Every row has a hidden score. How much higher is the second row's score than the first row's in each pair? 20 means about the same, 40 much higher and 0 much lower. The score is a weighted sum of the row's numbers plus the product of two more (or one squared), each taken from its middle value.
c(-1.64, -1.62, -1.44, 1.23, -0.95, 1.60, 1.42, 1.54, 0.90, 0.49)
c(1.01, 1.05, 0.76, -0.76, 0.39, -0.98, -0.94, -1.03, -0.50, -0.33) -> 24
c(0.95, 1.17, 0.31, -0.95, 0.06, -1.00, -1.12, -1.30, -0.68, -0.46)
c(-0.87, -1.12, -0.34, 0.80, -0.05, 0.92, 0.98, 1.19, 0.57, 0.41) -> 11
c(0.74, 0.88, -0.04, -1.08, -0.12, -0.81, -0.84, -0.92, -0.54, -0.20)
c(0.73, 0.81, 0.44, -0.70, 0.28, -0.79, -0.92, -0.81, -0.50, -0.34) -> 31
c(0.86, 0.66, 0.57, -0.92, 0.29, -0.80, -0.79, -0.57, -0.54, -0.23)
c(-0.36, -0.46, -0.12, 0.27, 0.11, 0.31, 0.36, 0.44, 0.16, 0.17) -> 19
c(-0.76, -0.80, 0.15, 1.34, 0.22, 0.86, 1.05, 0.82, 0.75, 0.32)
c(1.18, 1.01, 1.15, -0.88, 0.75, -1.10, -0.95, -0.96, -0.57, -0.34) -> 12
c(-1.01, -0.96, -0.68, 0.83, -0.22, 0.95, 0.91, 0.93, 0.50, 0.32)
c(0.02, 0.08, -0.05, -0.01, -0.08, 0.00, 0.07, -0.03, 0.12, 0.08) -> 20
c(0.80, 0.94, -0.01, -1.07, -0.22, -0.85, -0.95, -0.94, -0.54, -0.25)
c(0.92, 0.96, 0.35, -1.02, 0.03, -0.93, -1.10, -0.98, -0.69, -0.43) -> 28
c(-1.90, -1.78, -1.06, 1.84, -0.38, 1.80, 1.94, 1.70, 1.12, 0.62)
c(-1.96, -1.79, -1.23, 1.81, -0.53, 1.89, 1.88, 1.90, 1.07, 0.63) -> 21
c(0.91, 0.86, 0.57, -0.79, 0.23, -0.88, -0.94, -0.85, -0.55, -0.32)
c(0.55, 0.65, 0.04, -0.74, -0.07, -0.57, -0.67, -0.61, -0.44, -0.21) -> 15
c(0.65, 0.72, 0.25, -0.69, 0.01, -0.69, -0.80, -0.81, -0.49, -0.35)
c(-0.96, -0.93, -0.30, 1.12, -0.10, 0.95, 1.07, 1.01, 0.67, 0.33) -> 22
c(-0.40, -0.27, -0.08, 0.32, 0.26, 0.30, 0.41, 0.35, 0.09, 0.08)
c(1.02, 1.13, 0.49, -1.17, 0.30, -1.11, -1.14, -1.05, -0.83, -0.40) -> 17
c(-1.31, -1.26, -0.46, 1.45, 0.03, 1.23, 1.35, 1.23, 0.81, 0.43)
c(0.94, 0.75, 0.68, -0.74, 0.23, -0.78, -0.82, -0.76, -0.41, -0.29) -> 20
c(-1.87, -1.96, -0.88, 2.00, -0.50, 1.91, 1.87, 1.99, 1.19, 0.58)
c(-1.70, -1.88, -0.83, 1.65, -0.34, 1.70, 1.65, 1.87, 0.98, 0.53) -> 16
c(1.12, 1.10, 0.41, -1.20, -0.02, -1.00, -1.08, -0.95, -0.62, -0.30)
c(-2.26, -2.27, -1.12, 2.24, -0.33, 2.18, 2.25, 2.23, 1.36, 0.76) -> 25
c(1.00, 0.92, 0.62, -0.93, 0.20, -0.94, -0.90, -0.87, -0.49, -0.26)
c(-1.50, -1.71, -0.91, 1.52, -0.61, 1.73, 1.79, 1.88, 1.16, 0.74) -> 14
c(0.90, 1.06, 0.65, -0.80, 0.39, -1.05, -1.09, -1.19, -0.69, -0.50)
c(-0.28, -0.21, 0.12, 0.54, 0.16, 0.24, 0.28, 0.13, 0.23, 0.00) -> 23
c(0.18, 0.11, -0.12, -0.33, -0.15, -0.09, -0.05, -0.05, -0.06, 0.10)
c(0.70, 0.71, 0.35, -0.79, 0.16, -0.76, -0.74, -0.69, -0.48, -0.21) -> 25
c(-0.15, -0.15, -0.25, -0.01, -0.21, 0.12, 0.01, 0.13, -0.04, -0.04)
c(-1.99, -2.20, -0.90, 2.03, -0.31, 2.08, 2.25, 2.33, 1.35, 0.87) -> 17
c(0.99, 0.92, 0.54, -0.91, 0.23, -0.86, -0.80, -0.87, -0.42, -0.17)
c(1.02, 0.89, 0.48, -0.92, -0.04, -0.84, -0.87, -0.77, -0.51, -0.21) -> 18
c(-1.31, -1.16, -0.87, 1.07, -0.34, 1.17, 1.17, 1.13, 0.57, 0.33)
c(0.85, 0.97, 0.54, -0.72, 0.26, -0.92, -0.98, -1.08, -0.56, -0.44) -> 24
c(0.11, 0.00, 0.16, -0.11, 0.16, -0.02, 0.29, 0.16, 0.18, 0.28)
c(0.70, 0.56, 0.28, -0.58, -0.14, -0.50, -0.54, -0.56, -0.22, -0.13) -> 18
c(0.98, 0.98, 0.60, -0.95, 0.33, -1.03, -1.01, -1.05, -0.61, -0.33)
c(-0.32, -0.17, -0.12, 0.28, 0.10, 0.21, 0.30, 0.22, 0.13, 0.09) -> 20
c(0.27, 0.26, -0.05, -0.55, 0.02, -0.35, -0.41, -0.30, -0.32, -0.10)
c(1.04, 0.85, 0.76, -0.99, 0.42, -0.95, -0.89, -0.73, -0.57, -0.24) -> 26
c(0.98, 0.82, 0.43, -0.89, -0.04, -0.75, -0.79, -0.71, -0.40, -0.16)
c(0.20, 0.18, -0.03, -0.19, -0.21, -0.16, -0.25, -0.18, -0.05, -0.04) -> 21
c(-1.49, -1.65, -0.39, 1.74, -0.05, 1.53, 1.64, 1.65, 1.03, 0.48)
c(-1.67, -1.62, -0.76, 1.62, -0.18, 1.52, 1.61, 1.59, 0.86, 0.48) -> 13
c(0.10, 0.29, -0.06, -0.27, 0.06, -0.22, -0.24, -0.18, -0.27, -0.07)
c(-1.42, -1.14, -0.92, 1.23, -0.33, 1.20, 1.27, 1.14, 0.67, 0.40) -> 22
c(0.84, 1.03, 0.28, -0.98, 0.14, -0.98, -1.11, -1.10, -0.68, -0.42)
c(0.96, 0.97, 0.62, -0.94, 0.32, -1.01, -1.10, -0.98, -0.71, -0.44) -> 22
c(1.14, 0.88, 0.62, -1.18, 0.15, -0.97, -0.96, -0.76, -0.64, -0.24)
c(0.81, 0.79, 0.25, -0.95, 0.04, -0.74, -0.69, -0.70, -0.43, -0.12) -> 17
c(0.09, 0.00, 0.40, 0.16, 0.22, -0.06, 0.14, 0.02, 0.10, 0.06)
c(-0.87, -1.10, -0.36, 0.84, -0.06, 0.94, 1.01, 1.10, 0.65, 0.42) -> 6
c(0.61, 0.61, 0.19, -0.53, -0.15, -0.53, -0.67, -0.63, -0.33, -0.26)
c(0.62, 0.83, -0.01, -0.83, -0.16, -0.75, -0.93, -0.95, -0.60, -0.40) -> 24
c(1.12, 1.09, 0.88, -0.88, 0.37, -1.09, -1.00, -1.09, -0.61, -0.41)
c(1.08, 0.95, 0.96, -0.75, 0.48, -0.98, -0.90, -0.90, -0.51, -0.33) -> 23
c(0.05, -0.02, 0.24, 0.12, 0.18, -0.02, -0.05, 0.03, 0.07, -0.04)
c(0.02, 0.05, 0.24, 0.18, 0.24, -0.03, 0.06, -0.10, 0.02, -0.02) -> 24
c(1.12, 1.07, 0.51, -1.14, 0.21, -1.07, -1.06, -1.12, -0.58, -0.27)
c(1.05, 0.87, 0.68, -0.78, 0.10, -0.88, -0.96, -0.86, -0.40, -0.29) -> 28
c(0.89, 1.08, 0.57, -0.78, 0.33, -1.00, -1.10, -1.17, -0.72, -0.52)
c(0.93, 0.89, 0.58, -0.99, 0.33, -0.91, -0.82, -0.79, -0.60, -0.26) -> 10
c(-0.77, -0.69, -0.25, 0.83, 0.06, 0.65, 0.64, 0.59, 0.34, 0.10)
c(0.90, 0.97, 0.42, -0.92, 0.19, -0.88, -0.80, -0.91, -0.49, -0.19) -> 11
c(-1.17, -1.30, -0.59, 1.22, -0.36, 1.28, 1.38, 1.46, 0.81, 0.53)
c(-0.49, -0.68, -0.06, 0.56, 0.06, 0.61, 0.76, 0.77, 0.46, 0.32) -> 24
c(0.56, 0.95, 0.02, -0.81, 0.15, -0.82, -0.96, -1.10, -0.61, -0.41)
c(-1.18, -1.04, -0.72, 0.99, -0.18, 1.05, 1.11, 1.08, 0.55, 0.36) -> 15
c(-1.55, -1.47, -0.41, 1.96, 0.03, 1.55, 1.66, 1.45, 1.06, 0.44)
c(0.82, 0.86, 0.56, -0.83, 0.40, -0.94, -0.91, -0.97, -0.60, -0.32) -> 4
c(0.03, 0.03, 0.28, 0.14, 0.26, -0.06, -0.02, 0.00, 0.01, -0.05)
c(-0.46, -0.44, -0.08, 0.41, 0.19, 0.35, 0.31, 0.44, 0.10, 0.03) -> 17
c(-1.04, -1.09, -0.52, 0.81, -0.05, 0.94, 0.98, 1.13, 0.46, 0.31)
c(0.90, 0.70, 0.46, -0.92, 0.05, -0.79, -0.83, -0.71, -0.51, -0.26) -> 20
c(-0.85, -0.73, -0.45, 0.79, -0.09, 0.75, 0.84, 0.72, 0.50, 0.29)
c(-0.40, -0.12, -0.34, 0.24, -0.01, 0.21, 0.24, 0.06, 0.10, 0.03) -> 21
c(-1.13, -1.08, -0.65, 1.04, -0.25, 1.09, 1.17, 1.13, 0.67, 0.41)
c(0.87, 0.94, 0.30, -0.92, 0.09, -0.87, -0.90, -0.93, -0.53, -0.24) -> 18
c(0.91, 0.96, 0.48, -0.92, 0.25, -0.99, -0.96, -1.15, -0.62, -0.38)
c(-0.35, -0.37, -0.31, 0.10, -0.01, 0.33, 0.45, 0.42, 0.15, 0.22) -> 10
c(0.79, 0.99, 0.47, -0.70, 0.27, -0.89, -0.89, -1.06, -0.56, -0.37)
c(-0.26, -0.46, -0.30, 0.00, -0.25, 0.41, 0.52, 0.68, 0.18, 0.30) -> 4
c(1.03, 1.03, 0.46, -1.09, 0.18, -1.02, -1.07, -1.08, -0.69, -0.37)
c(-1.22, -1.24, -0.94, 1.06, -0.64, 1.30, 1.37, 1.33, 0.83, 0.57) -> 14
c(-0.81, -0.75, -0.15, 1.08, 0.03, 0.76, 0.87, 0.68, 0.59, 0.23)
c(0.37, 0.38, 0.16, -0.43, 0.06, -0.45, -0.56, -0.41, -0.34, -0.20) -> 11
c(0.10, 0.20, 0.23, 0.04, 0.23, -0.19, -0.14, -0.26, -0.05, -0.10)
c(-1.57, -1.73, -0.53, 1.86, -0.24, 1.68, 1.74, 1.80, 1.11, 0.55) -> 23
c(0.98, 0.75, 0.34, -1.07, -0.16, -0.82, -0.98, -0.76, -0.61, -0.31)
c(0.83, 0.90, 0.50, -0.76, 0.22, -0.93, -1.03, -1.01, -0.57, -0.42) -> 27
c(0.81, 0.94, 0.40, -0.85, 0.17, -0.93, -1.02, -1.00, -0.64, -0.41)
c(0.97, 0.87, 0.55, -1.05, 0.25, -0.99, -1.18, -0.93, -0.75, -0.49) -> 20
c(1.16, 0.94, 0.38, -1.34, -0.08, -0.98, -1.04, -0.85, -0.67, -0.26)
c(-1.60, -1.69, -0.68, 1.53, -0.09, 1.56, 1.78, 1.80, 1.04, 0.68) -> 26
c(0.92, 1.07, 0.42, -0.95, 0.12, -1.02, -1.12, -1.12, -0.70, -0.46)
c(1.01, 1.02, 0.51, -1.00, 0.20, -0.99, -1.09, -1.02, -0.69, -0.39) -> 17
c(-0.97, -1.17, -0.48, 0.97, -0.18, 1.04, 1.07, 1.14, 0.67, 0.42)
c(0.67, 0.29, 0.61, -0.48, 0.14, -0.40, -0.23, -0.11, -0.18, 0.05) -> 29
c(-0.41, -0.54, -0.03, 0.42, 0.12, 0.43, 0.51, 0.65, 0.26, 0.20)
c(-2.19, -2.25, -1.12, 2.19, -0.44, 2.20, 2.24, 2.23, 1.37, 0.72) -> 22
c(0.94, 0.85, 0.50, -0.93, 0.10, -0.93, -1.08, -0.99, -0.62, -0.44)
c(-1.00, -1.07, -0.51, 1.04, -0.21, 1.03, 1.01, 1.02, 0.62, 0.31) -> 19
c(1.13, 1.19, 0.48, -1.08, 0.10, -1.03, -1.03, -1.09, -0.61, -0.27)
c(0.50, 0.72, 0.00, -0.56, -0.03, -0.63, -0.83, -0.99, -0.44, -0.38) -> 27
c(-0.98, -0.92, -0.50, 0.92, -0.14, 0.88, 0.91, 0.88, 0.53, 0.26)
c(0.05, 0.14, -0.13, -0.15, -0.06, -0.08, -0.11, -0.13, -0.03, 0.00) -> 15
c(0.95, 1.10, 0.48, -0.86, 0.17, -1.00, -1.06, -1.17, -0.57, -0.39)
c(0.91, 0.87, 0.56, -0.76, 0.15, -0.81, -0.88, -0.81, -0.52, -0.32) -> 21
c(1.23, 1.09, 0.91, -1.06, 0.44, -1.13, -1.01, -1.07, -0.59, -0.31)
c(0.40, 0.32, 0.28, -0.31, 0.11, -0.27, -0.13, -0.21, -0.07, 0.05) -> 13
c(0.18, 0.16, 0.28, -0.10, 0.30, -0.22, -0.22, -0.25, -0.15, -0.14)
c(0.84, 0.91, 0.31, -0.95, 0.13, -0.90, -1.02, -1.05, -0.62, -0.41) -> 16
c(0.86, 0.90, 0.47, -0.86, 0.28, -0.90, -1.05, -0.96, -0.69, -0.45)
c(-0.90, -1.06, -0.30, 1.01, -0.12, 0.97, 1.13, 1.13, 0.69, 0.45) -> 17
c(0.96, 0.81, 0.36, -1.16, 0.05, -0.88, -1.00, -0.69, -0.74, -0.30)
c(-0.44, -0.37, -0.57, 0.38, -0.56, 0.40, 0.17, 0.19, 0.28, 0.01) -> 30
c(0.84, 0.91, 0.44, -0.90, 0.30, -0.83, -0.66, -0.81, -0.53, -0.15)
c(-0.08, 0.02, 0.04, 0.20, 0.08, 0.05, 0.07, -0.04, 0.07, 0.00) -> 26
c(0.75, 1.17, 0.17, -0.93, 0.20, -0.98, -1.02, -1.19, -0.66, -0.37)
c(-0.62, -0.75, -0.30, 0.78, -0.25, 0.78, 0.76, 0.78, 0.52, 0.27) -> 22
c(0.89, 0.88, 0.51, -0.89, 0.26, -0.94, -1.03, -0.99, -0.61, -0.40)
c(-2.04, -1.67, -1.33, 1.75, -0.38, 1.75, 1.64, 1.51, 0.91, 0.40) -> 31
c(1.10, 0.97, 0.45, -1.20, 0.14, -0.95, -1.02, -0.89, -0.69, -0.28)
c(-1.36, -1.33, -0.98, 1.16, -0.56, 1.25, 1.00, 1.22, 0.62, 0.23) -> 39
c(-0.59, -0.62, -0.46, 0.48, -0.22, 0.67, 0.81, 0.74, 0.47, 0.41)
c(0.88, 0.97, 0.46, -0.76, 0.14, -0.84, -0.83, -1.08, -0.47, -0.34) -> 32
c(1.19, 1.08, 0.80, -1.04, 0.43, -1.02, -0.80, -0.84, -0.45, -0.08)
c(-0.06, -0.30, 0.33, 0.27, 0.15, 0.10, 0.15, 0.31, 0.12, 0.03) -> 19
c(1.12, 1.17, 0.78, -0.98, 0.42, -1.12, -1.11, -1.14, -0.71, -0.44)
c(1.11, 0.94, 0.49, -1.08, -0.02, -0.89, -0.91, -0.83, -0.45, -0.19) -> 10
c(-0.04, -0.01, -0.02, 0.12, -0.06, 0.04, -0.03, -0.05, 0.09, -0.05)
c(0.36, 0.47, 0.02, -0.58, 0.05, -0.47, -0.49, -0.53, -0.38, -0.17) -> 14
c(-2.40, -2.33, -1.19, 2.37, -0.42, 2.28, 2.36, 2.26, 1.35, 0.68)
c(0.70, 0.40, 0.55, -0.64, 0.24, -0.49, -0.33, -0.25, -0.23, 0.02) -> 17
c(-1.38, -1.40, -0.78, 1.24, -0.19, 1.36, 1.40, 1.44, 0.88, 0.52)
c(-0.83, -0.87, -0.36, 1.15, -0.28, 0.95, 0.99, 0.80, 0.70, 0.32) -> 33
c(-0.40, -0.67, -0.08, 0.34, 0.00, 0.45, 0.57, 0.77, 0.38, 0.31)
c(1.03, 1.19, 0.36, -1.23, 0.22, -1.11, -1.11, -1.14, -0.75, -0.34) -> 21
c(0.12, -0.22, 0.39, 0.18, 0.19, 0.12, 0.28, 0.29, 0.26, 0.20)
c(0.11, 0.10, 0.40, 0.08, 0.37, -0.12, 0.09, -0.06, 0.05, 0.04) -> 18
c(0.81, 0.79, 0.57, -0.64, 0.23, -0.78, -0.73, -0.88, -0.40, -0.28)
c(0.89, 0.82, 0.38, -0.88, 0.02, -0.77, -0.88, -0.76, -0.51, -0.26) -> 12
c(0.61, 0.69, 0.31, -0.61, 0.13, -0.60, -0.51, -0.64, -0.37, -0.15)
c(0.71, 0.77, 0.17, -0.87, -0.05, -0.70, -0.78, -0.68, -0.50, -0.25) -> 17
c(0.74, 1.10, 0.22, -0.77, 0.07, -0.94, -1.01, -1.27, -0.61, -0.44)
c(0.82, 0.96, 0.12, -1.10, 0.00, -0.95, -1.08, -1.00, -0.70, -0.35) -> 13
c(-1.38, -1.45, -0.59, 1.43, -0.18, 1.41, 1.54, 1.47, 0.83, 0.48)
c(0.36, 0.36, 0.29, -0.11, 0.01, -0.26, -0.21, -0.33, 0.01, -0.04) -> 22
c(0.70, 0.91, 0.27, -0.83, 0.15, -0.85, -0.97, -0.92, -0.64, -0.41)
c(-1.02, -1.11, -0.57, 0.94, -0.36, 1.06, 1.08, 1.16, 0.55, 0.32) -> 17
c(0.95, 1.04, 0.62, -0.94, 0.47, -1.09, -1.10, -1.15, -0.65, -0.41)
c(0.92, 0.50, 0.96, -0.64, 0.46, -0.69, -0.52, -0.40, -0.28, -0.10) -> 34
c(-1.63, -1.75, -0.88, 1.47, -0.32, 1.61, 1.63, 1.69, 0.86, 0.50)
c(-1.63, -1.59, -1.09, 1.43, -0.53, 1.52, 1.36, 1.47, 0.85, 0.39) -> 27
c(0.94, 1.04, 0.39, -0.90, 0.07, -0.97, -1.00, -1.17, -0.53, -0.33)
c(0.99, 1.11, 0.22, -1.31, 0.03, -1.00, -1.00, -0.93, -0.80, -0.27) -> 13
